(in the rows, 128 means zero)
Where one turn sends some rows of the set: a few examples, then the rows asked:
Z_388: [158 108 119 123 142 118 155 116 133 132 132 105 152]
Z_474: [131 123 161 144 113 116 121 143 127 161 157 153 145]
Z_701: [136 124 139 151 118 175 134 141 138 159 134 116 118]
Z_463: [127 136 117 158 142 128 133 100 125 149 156 157 128]
Z_184: [134 108 110 126 133 148 137 156 127 141 136  95 139]
Z_742: [148 135 141  96 143 150 140 124  91 146 132 119 122]
Z_900: [136 106 171 135 156 115 130 124 138 133 155 123 120]
Z_917: [155 110 127 133 132 138 118 128 131 147 149 157  89]
Z_274: [122 142 133 122 145 129 134 110 154 117 146 143 133]
Z_126: [121 140 136 111 134 140 155 132 107 135 119 146 114]
Z_864: [133 136 133 108 139 146 142 148 116 146 149 122  92]
Z_860: [153 139 133 112 134 138 130 150 103 116 140 143 114]
Z_756: [145 105 142 137 132 147 155 156 117 140 174 146 157]
Z_651: [127 131 120 140 125 142 107 110 100 161 145 135 157]
Z_345: [125  95 145 102 140 139 125 112 104 163 127 137 133]
Z_266: [132 137 113 166 159 140 131 120 119 151 167 144 130]
Z_294: [134 126 156 139 129 133 161 127 119 156 143 161 163]
Z_693: [135 143 117 156 157 154 131 132 121 160 172 127 135]
Z_538: [143 115 150 136 124 145 162 140 120 154 156 158 165]
Z_957: [150 119 104 135 131 124 142 120 152 152 140 101 123]
Z_65: [160 118 143 148 155 143 159 111 117 166 170 142 138]
Z_255: [150 106 154 151 142 154 128 154 111 116 139 121 141]
Z_867: [150 122 118 136 131 119 145 103 129 137 103 136 137]
Z_486: [119 108 121  98 145 161 150 138 130 152 150 137 128]
Z_903: [130  97 124 140 131 114 161 137 138 137 122 116 139]
Z_33: [147 130 156 111 126 120 133 127 108 145 133 141  96]
Z_92: [138 104 165 130 160 122 133 124 133 128 159 120 118]
Z_386: [166 113 146 146 147 123 149 112 123 146 178 153 131]
Z_12: [145 103 154 146 143 162 136 151 107 120 136 121 139]
Z_539: [159 142 139 119 120 159 122  97 136 153 132 121 146]
Z_639: [135 121 142 147 111 174 134 136 131 160 127 121 117]
Z_935: [171 113 120 105 144 160 129 136 124 133 161 144 127]
Z_606: [158  95 134 141 114 113 130 134 127 148 123 106 134]
Z_135: [129 109 125 133 134 137 118 125 108 131 117 168 124]
Z_745: [121 108 142 133 112 148 128 145 114 176 163 124 147]
Z_558: [157 111 132 137 126 105 148 131 154 129 134 139 116]
Z_422: [169 101 131 122 130 121 130 155 136 127 152 112 134]
Z_444: [120 118 150 135 107 128 122 142 126 173 160 144 149]
Z_38: [148 131 143 142 157 149 158 107 115 172 157 134 149]
Z_677: [121 141 136 125 142 128 140 109 153 120 140 144 143]
Z_56: [155 144 138 118 115 154 117  97 135 147 129 130 139]
Z_393: [145 136 132 150 134 132  97 146 113 147 169 137 146]
Z_3: [155 119 100 145 115 130 128 141 135 129 124 114 140]
Z_564: [135 113 116 130 134 139 137 111 122 166 113  98 133]
Z_799: [135 132 127 144 132 130  94 126 108 154 162 136 155]

Z_539 goes to Z_677
Z_606 goes to Z_3
Now find these:
Z_756 goes to Z_745
Z_538 goes to Z_444
Z_393 goes to Z_693
Z_867 goes to Z_558
Z_92 goes to Z_12
Z_860 goes to Z_864
Z_345 goes to Z_135

